In the rows, 128 means zero.
The rows of M fall into a few groups, which share some directions, and each row is roughly a mix of its group's hidden directions, except one row that fits no group.
M (143 x 10):
[[110 160 132 181 151 179 157 141 152 107]
 [120  88 112 161 153 113 125 180 159 170]
 [143 121  81 113 105 145 178  75 142 115]
 [119 119  62 130 158 126 138 119  82  88]
 [150 127 170  73  82 154 117 135 156 113]
 [148  81  93 127 130 117  92 151 122 187]
 [ 91 195 156 129  85 145 111 130 129 111]
 [133 138 130 111 164 102  92 182 105 175]
 [123 141 127 201 165  95 161 141 140 128]
 [ 92 147 110 131 114  52 126 136  93 125]
 [104 141 163 106 104 125  93 134 168 186]
 [142 128 120 153 195 101 125 170 118 165]
 [170  90 109  99 181  98 112 140 145 108]
 [152 110 159 105 115 201 111 140 135  97]
 [111 144 196 106  99  98 103 162 118 138]
 [124 136  96 151 204 139 106 146 106 149]
 [104 114 131  94 114  66 113 173 125 161]
 [142 149 165 110 101 141 136 125  85 192]
 [149 120 103 120 165 164 151  90 179  99]
 [157  70  93 117 108 139 103 152 125 173]
 [115 134  83 129 108 147 167  62 119 146]
 [ 90 179 115 120  85 120 141  80 119 106]
 [100 124  69 157 148 105 157  91 110 102]
 [141 135 120  78 138  67  96 113 102 100]
 [125 155  93 164 161 164 124 118 171  87]
 [144 137 110 104 155 182 170 104  95 158]
 [128 145 160 173 105 108 123 185 121 168]
 [150 118  83 126 172 160 131 103 120 183]
 [127 186 166 108 159  88 105 112 114 104]
 [100 145 189 138  79 160 140 117 155 129]
 [ 93 180 162 101 122  74 107 135 125 118]
 [153 144 157 171 113 193 149 136 143 106]
 [141 120 129  77  61 148 128 130 136 167]
 [115 168 108 161 131  81 139 125  97 180]
 [123  81  74  93 133  90 116 114 123 161]
 [151  78  80 102 147 161 142  87 135 129]
 [137  98  95 132 144  77 144 134 145 190]
 [104 129 204 121 115 123 156 117  96 158]
 [110 154 105 156 110 107 134  53 152 130]
 [124 148 158 147 146  89 101 166 123 188]
 [110 138 175  80  78 156 100 131 130 142]
 [130 120 171 104 160 164 141  92 144 180]
 [116 182 167  75 113 118 124  97 108 115]
 [130 105  74 173 170 150 154 109 106 121]
 [127  55  99 130 147 156 145  90 144 126]
 [125 172 148 173 155  89 123 177 114 128]
 [136 104 195 120 125 173 136 140 151 165]
 [150  86 144 109 124 130 101 177 138 184]
 [172  83 116  84 149 116 130 150 134  81]
 [180 111 119 121 164 179 105 149 146  97]
 [103 120 151 140  94  59  99 150 133 152]
 [147 115  83 101 165  86 146  81 110 137]
 [ 98  96 115 129  86  57 121 136 137 118]
 [152 107  95  75 129 172 143  85 120 113]
 [151  98  70 135 130 149 173 103 106  99]
 [109 182 130 139 123  92 144 105 102  73]
 [130  97 106 164 174  90 122 168  93 143]
 [136  88  77 111 183 115 115 147 160 136]
 [146 117 171 121 148 122 101 167 153 188]
 [124 110 110  96  89 170 140 102 123  69]
 [121 152 175 154 131 112 160 107 133  65]
 [132 153 191 176 100 130 145 152 136 102]
 [135 139 148 109 101 194 176 103 138 144]
 [147 130 108 128 180 202 137 143 116 126]
 [148 121 116 145 196  88 111 171 132 133]
 [108 148 155 142 139  71  95 170 109 160]
 [ 93 155 189 134  71 119 122 138 141 132]
 [121 129 139  64  76 134 131 132 120 175]
 [116  85 134 183 132 178 165 110 139 130]
 [134 110 153 155 153  88 117 179 129 180]
 [111 152 170 130 169 178 154 154 162 119]
 [154 130 165 148 131 116 108 199 114 159]
 [147  92  58 142 169 110 143 113 126 135]
 [113 167 115 123 139 126 173  69 107  93]
 [118 123 119  81  71 158 136  98 138  87]
 [130 135 127 152  97 190 157  90 152  96]
 [164  99 141 129  96 157 106 126 196 135]
 [113 140 105 108 123  79 167  72 100 115]
 [113 161 176 170  94 170 151 106 123 127]
 [ 92 173 161 108  92 117 107 122 117  78]
 [128 135  99  70 157  79  93 120 137 108]
 [147 106 122 129  94 181 134 122 182  90]
 [135 108 178 128 153  97 118 141 125 195]
 [151 101 126 138 135  85 102 178 130 182]
 [158 117 160 140 143 154  85 165 183 128]
 [163 131  88 120  90 150 170 106 110 172]
 [111  93  77 169 164 113 129 142  94 152]
 [155  80 128 180 106 144 152 149 152 162]
 [138 165 143 126 133 119 122 105  72 190]
 [119 160 149 165 127 149 165  94 143  71]
 [157 127 102 114 132 161 128 122  63 175]
 [117 142 145 134 147  64 103 182 131 153]
 [ 93 193 173 133 111 133 146 125 112  98]
 [ 94 158 167 130  81  78 145 108 126 110]
 [109 181 154  95  74 131 128  96 140 110]
 [122 118 164 136 210 110 148 124 113 117]
 [125  95  56 144 118 159 135  98 152 112]
 [ 98 120 143  77  74 103  98 139 150 152]
 [120 133 132  75  95  94 104 154 134 181]
 [156 101 119 144 139 143 112 180 128 192]
 [153 134 109 191 136 126 132 192 120 124]
 [118  94 134  87 110 155 120 114 160  65]
 [120 154 105 189 181 116 148 109 105 119]
 [121 145 163 123 139  98 120 184 133 187]
 [168 114 132 119 198 136 153 127  90 109]
 [136 113 126 101 159  71 118 155  81 159]
 [154  84 115  88  96 134 162  97 170 129]
 [137  84 140 129 149 148  97 164 152 187]
 [133  88 111 107 151  79 104 165 140 171]
 [144  76 110 101 106 195 129 127 132 111]
 [162 202 113 124 136 137 116 172 120 117]
 [124 131 161  73  66 145 105 140 132 110]
 [132 113  73 147 189 103 133 135 126 163]
 [118 162 172 189 148 117 143 165 139 142]
 [146  92  75 155 165 102 119 170 133 110]
 [134 139 110 118 169  70 116 178 108 104]
 [129  92 116 106  92 121  97 159 128 192]
 [139 106  63 112 175 157 129 105 130 153]
 [127 115  74 134 110  87 153 136  69 130]
 [140 110 129  64  75 107 142 119 155 105]
 [137 118 171  95  60 132 116 124 119  91]
 [119 170 166 170 135 134 159 114 137  75]
 [138 101 116 122  84 197 138 147 120 160]
 [164  85 134  89 111 166 102 155 121 167]
 [114 165 114 129  88  94 122 143  98  68]
 [120 170 197 145 119 158 114 161 130 137]
 [101 173 133 103  68 152 129  93 119 107]
 [163  99 109 154 181 172 149 134 141 157]
 [143 171 192 101 167 112 148 116 127 142]
 [145 125 104  82 102 190 138  93 140 144]
 [106 100 147 127  87 157  92 150 147 183]
 [112 162 110 131 130 125 163  73 117  72]
 [108 175 186 165 105 120 141 138 135  95]
 [103 136 142 121 118  56  83 145 147 150]
 [146  76  68 136 129 151 100 144 130 159]
 [140 114 100 143 108 205 154 105 144 125]
 [107 158 168 121 113  72  99 157 132 164]
 [125 157 165 149 178 113  87 168 118 152]
 [136  74 100 116 126  75  99 157 127 158]
 [136 159 183 142 147 107 144 131 116  66]
 [108 161 199 142  86 129 121 155 135 130]
 [118 129 168  84  92  99  88 161 110 149]
 [142 157 123 184 182 107 147 130  94 112]]
Each list below has four rows that fit no group; the rest each fit one group, if only roughly. Name those rows in the order they come.
    Z644: [169  83 117 146 166 187 136 140 128 123]
    Z974: [128 151 172 169 149  79 109 162 127 155]
    Z312: [155  94 104 123 135 190 154  96 162 137]
    Z982: [141 137 178 176 136 171 135 161 140  96]
    Z422: [133  89 105 141 182 133 144 112 149  72]
    Z444: [134 141 137 141 148 200 144 122 161 171]
    Z380: [112 161 150 124  88 143 153 100  95 185]
    Z929: [131 157 150 150 173  61 136 126  98 123]
    Z779: [133  97 115 143 148 107  76 173 145 173]
    Z21: [166  60 118 149 154 134 110 155 155 141]
    Z134: [129 104 111  66  87 156  95 119 144 101]
 => Z982 Z929 Z21 Z134
    Z797: [133 143  93 179 195 134 153 127 134 129]
    Z685: [130 110 106 171  64 173 135 115 142 136]
    Z233: [100 165 133 107  98  77 157 101 114  91]
    Z800: [105 157 170 140 109  58 116 130 114 147]
    Z302: [137  75 156  74 132 157 123 142 160 152]
    Z855: [155  67 100 146 177 134 143 138 151 151]
    Z617: [128 105 120 123  87 172 167  71 142 125]
    Z621: [ 97 134 135 163 175 152 144  94 153  82]
    Z78: [103 168 187 164 137 113 151 125 138  92]
    Z417: [137 148 170 129  88 125 117 156 124 195]
    Z212: [111 160 157 157 134  70 146 128  96  89]
    Z750: [128  81 111 141 127 193 152 112 159 154]
    Z734: [ 87 160 165 167 134 113  93 174 123 130]
 => Z233 Z302 Z617 Z212
    Z470: [101 131 186  84 110  86 106 134 143 110]
    Z404: [116 181 177  88  96 111 132 108 127 102]
    Z68: [107 135 103 127 109  92 149  92 117  60]
    Z571: [155  97  82 130 127 174 171  90 134 119]
    Z801: [172 134 167 145 150 183 119 153 133 163]
    Z410: [143 127 135 162 158 206 128 140 146 106]
    Z868: [136  85  69 136 137 136 121 117 129 187]
    Z370: [145 149 185 111 101 115 102 176  97 114]
    Z248: [145  81 101 102 112 147 134  98 153  71]
    Z829: [105 158 126 187 105  94 111 168 134 101]
 => Z470 Z404 Z410 Z248
    Z122: [120 102  74 157 128 138 143 146 131 193]
    Z337: [118 142  84 151 197 128 127 115 123  88]
    Z524: [117 132 191 129  81 165 125 147 148 157]
    Z137: [138 126 144 119 104 192 167  80 135 109]
    Z587: [163  86 148  97 166 153  90 155 134 155]
    Z741: [139 118 116  61  88 100 113 145 109 163]
    Z364: [145 108 123 130 118 208 117 171 122 116]
    Z306: [122 101 123  99 102 198 124 103 154 100]
    Z258: [130 104 112 112 104 110  94 188 124 178]
    Z983: [112 132 124 115  94  89 115 154 110 199]
    Z124: [124 141 146 164 197 103 128 172 137 125]
    Z228: [ 92 173 129 165 108 141 142 105 120  71]
    Z210: [151 126 166 118 177 141 102 186 140 148]
 => Z122 Z137 Z587 Z258
    Z684: [126  99 138 104  65 129 131 141 128 188]
    Z317: [140  97 101  96 105  84 122 135 115 189]
    Z328: [105  78  80 118 116  79 121 156 106 126]
    Z835: [ 86 180 186 145 125 108 143 127 124 107]
    Z771: [164  90 138 167 164 150 125 171 157 149]
    Z105: [142 131 111 168 161 121 168  99 131  68]
    Z715: [147  78  85  81 150 142 136  94 124 107]
    Z335: [ 96 157 156 167  58 137 128 133 133 138]
    Z541: [ 93 147 149  93  55 120 120 123 130 151]
    Z924: [106 155 142  97 116 121 167  61 112 107]
    Z277: [130 136 163 150 188  86 119 168 131 150]
    Z602: [143 137 184 148 182 143  98 161 142 118]
    Z274: [117 145 160 176 184 113 118 165 127 156]
    Z391: [118 125 167 115  77 170 144  89 148  96]
    Z595: [143  99 145 162 135 194 156 103 139 156]
 => Z317 Z771 Z924 Z274
    Z619: [134 169 162 150 156  66 123 156 113 109]
    Z743: [141 129 146 129 109 202 169  99 141 113]
    Z201: [159  76 155 170 155 139 139 141 126 172]
    Z756: [148  91 112 171 169 144 113 145 168 165]
    Z933: [147 108  75  77 111 147 132  83 126 147]
    Z191: [137  89 121 168 190 155 115 154 134 151]
    Z37: [136 106  69 126 189 103 143 102 122 133]
    Z904: [134  75  92 158  91 119 164  92 127 144]
    Z454: [ 94 154 170 126 109  70 135 112 126  88]
    Z938: [149 115 112 103 115 176 122  97 162  73]
 => Z743 Z933 Z904 Z938
    Z981: [139  85 115 103  70 151 146 112 154 166]
    Z500: [148  74 131 137 167 187 115 144 147 117]
    Z940: [149 103 138 101  81 180 153 112 151 160]
    Z659: [134 118 137 169 184 115 106 182 139 104]
    Z608: [103 176 175 140 117  91 132 107 152  90]
    Z193: [ 98 170 135  89 121  88 127  96  89  99]
    Z236: [136 152 139 128 116 142 106 165 132 207]
    Z26: [162 137 180 127 132 146  94 182 100 144]
    Z540: [ 90 153 126 113  75 151 141  84 125  90]
    Z843: [145  75  78  93 154 128 100 147 122 151]
 => Z659 Z193 Z236 Z843
    Z737: [119 160 173 141 101 183 148 115 115  89]
    Z76: [112 165 141 136 175  94 131 128 103  70]
    Z101: [ 91 184 161 133  82 107 142 126  99 139]
    Z343: [119  77  72 112 111 164 140  97 148 137]
    Z870: [108 162 122 131  83 149 162  73 115  98]
    Z319: [132  77  93 129 153  89  92 172 129 120]
    Z2: [115 109 114  89  56 157 110 104 137 138]
    Z759: [147 122 125 151 164  67 128 166 114 169]
    Z526: [131 124 130 189 182 133 119 177 120 129]
    Z407: [122 164 146 110  63 112 134 131  82 102]
    Z77: [151 105  93 123 148 105  87 162 116 184]
    Z695: [125 131  99  73  86  81 106 136 115 104]
    Z561: [131  92  91  93  80 176 141 108 133 138]
    Z712: [115 121 141 140 141 100  96 171 120 198]
    Z864: [149  71 120 118 123 107 109 165 126 185]
 => Z737 Z101 Z526 Z77
    Z794: [119 175 131 187 182 129 151 128 119 134]
    Z720: [113 157 148  84 103  94 145  71 116 108]
    Z986: [ 97 117 115 127 119  89 109 154 133 201]
    Z665: [113 111  85 109 115  64 101 138 113 163]
    Z480: [116 119 101 128  97 111 120 144 108 208]
    Z937: [ 99 182 152 189 119 127 152 128 144 107]
    Z827: [136 151 144 171 189 106 138 160  97 142]
    Z808: [136 101 148  94  79  96  83 145 161 136]
    Z303: [146  77  86 114 126 158 120 130 140 185]
    Z971: [122 107 110 175 168 172 156 105 148  96]
    Z149: [122 125  87  75 143  77 101 116  98 114]
    Z72: [139 143 189 108 131 132 106 147 141  67]
    Z50: [ 99 185 189 136 134  96 129 130 112 124]
 => Z794 Z720 Z827 Z808
    Z482: [146 167 149 174 147 141 152 135 122  67]
    Z811: [129 130 134  66  72 132 125  88 104 137]
    Z265: [129 143  73 151 174  79 137 125 113 101]
    Z207: [112 177 155 126 146  78 122 134 105  79]
    Z336: [137  99 116  68  72 142 138  95 133 134]
    Z616: [158 139 136 150 159 163 155 104 130  63]
    Z603: [121 165 142 167 154 133 171  78 120  95]
    Z549: [136 108  96  67 108 114  91 113 119 170]
    Z445: [134 154 131  88 105 137 137  64 146  86]
    Z83: [130 119 124  68  94 154 135  68 116 124]
 => Z336 Z603 Z549 Z445
    Z631: [127  91 138 115 143 189 116 111 179 103]
    Z803: [110 179 166  87  83 141 141 119 101 132]
    Z968: [ 96 190 115 154  98 145 154  94 114 110]
    Z972: [115 163 126 156 169  76 118 167 120  96]
    Z200: [116 184 147 137 112 116 155 126 109  64]
    Z838: [151  85 123 146 161 126 105 193 145 147]
    Z574: [133 128 131 150 100 209 126 151 123  99]
    Z421: [138 115 139  96  78 188 100 142 132 155]
    Z583: [122 158 177 127 148  77  99 159  97 136]
    Z403: [132 158 118 163 193 114 112 165  96 129]
 => Z968 Z200 Z838 Z403
    Z457: [ 84 151 165 192 113 124 132 157 144 125]
    Z263: [140  62 106 145 136 106 121 160 133 176]
    Z394: [121 153 136 129 112 185 173  83 157 113]
    Z18: [ 95 151 151  81  90 100 100 120  87 141]
    Z630: [ 95 176 175 160 119 151 151 101 123 101]
    Z81: [143 100  55 122 136 129 141  77 128 120]
    Z41: [144 117 117 152 183  63 135 153 111 127]
    Z231: [137  66  78 157 136 122 114 137 158 154]
    Z386: [127 166 165 163 146 150 172  94 114  95]
    Z318: [117 200 167 142 117  97 143 132 107 105]
    Z431: [138 120 130 144 170 161 170 100 138  70]
 => Z18 Z386 Z318 Z431
    Z867: [144 123  78 117 136 160 160  71 133  97]
    Z788: [113 123 131  93 149 120  96 151  76 184]
    Z111: [198 124 111 105 126 142 102 143 168  99]
    Z696: [118 140 115 150  98 196 155  90 154 139]
    Z19: [138  81 157 107 122 196 127 115 157 122]
    Z560: [166  71  97 142 163 114 124 156 119 160]
    Z368: [143  92  99 175 176 159 133 142 117 161]
    Z338: [132 156 123 133  94 167 157 106  91  73]
    Z563: [145 105  92 115  89 195 129 100 140 128]
    Z913: [140 110 134  71 102 111  86 169 120 160]
 => Z788 Z111 Z19 Z913
    Z878: [142 163 168 142 149 197 144 117 112 113]
    Z38: [108 162 190 126 158  82 107 141 131 144]
    Z348: [116 147 167  72 105 124 122 101 125 181]
    Z311: [116 156 113 169 151 127 181  95 119  84]
    Z327: [130 129 102 146 102 186 176  91 115 109]
    Z120: [143 110 154  90 135 165  90 180 146 101]
    Z32: [111 179 189 128 155  88 127 132 126 109]
    Z897: [117 164 166 111  92 104 156  92 131  81]
    Z362: [133  97  70 156 167  92 160 116 120 139]
    Z94: [135 147 171 165 172  99 125 175 118 152]
 => Z878 Z311 Z327 Z120
    Z995: [ 97 150 100 144 107 110 154  76 134  77]
    Z530: [101 164 138 132 136  55  99 133 112 153]
    Z799: [154 114  82 109 156 148 144  85 122  76]
    Z453: [106 179 162 163 122 128 160  99 114  86]
    Z214: [112 123 140 155 164 113  80 181 146 162]
    Z632: [ 77 170 168 153 101  88 124 141 125 116]
    Z562: [ 99 161 145 122  51 148 128 105 141 135]
    Z144: [ 98 144 109  90 119  73  87 147 106 154]
    Z579: [129 154 173 175 168 133 139 138 152  84]
    Z998: [109 174 146  90 101 124 145  80  87 133]
 => Z530 Z453 Z579 Z998
    Z909: [138 134 157 103  80 192 141 112 120 101]
    Z331: [125 143 107 117 135 170 160  68 102  92]
    Z405: [152 109  76 134 130 202 123 124 122 125]
    Z92: [122 125 104  82 102 100  75 154 105 160]
    Z967: [145 114 100 197 137 161 158 138 156 146]
    Z653: [126  96 106 141 174  74 111 172 139 143]
    Z376: [144  73 107 110 136 174  95 141 146 166]
    Z895: [128 136  91 115  77 158 144  76 143  97]
    Z217: [160  86 125  88 108 179 140 113 166 116]
    Z581: [101 138 127 133  68 124 168  81 146 101]
    Z344: [116 197 142 127 106 109 149  85 130  97]
    Z95: [118  95 110  98  99  67 126 146 138 172]
 => Z909 Z331 Z376 Z895
    Z247: [147 116 147  94  87 150  79 160 132 169]
    Z590: [134 153 136 141 146  96  96 195 102 157]
    Z69: [125 102 165  69  88 142 101 137 127 162]
    Z766: [119 166 182  87 132 143 100 168 128 151]
    Z919: [111 147 114 152 176  96 101 172 110 168]
    Z882: [119 190 180 125 117 154 121 133 119  87]
    Z772: [100 172 177 117  99 111  89 146 128 161]
    Z871: [152  70  82 126 182 116 125 129 141 122]
    Z361: [134  92  72  95 124  93  94 142 129 162]
    Z875: [135 101 131 177 164  95 109 172 146 162]
 => Z247 Z766 Z919 Z361
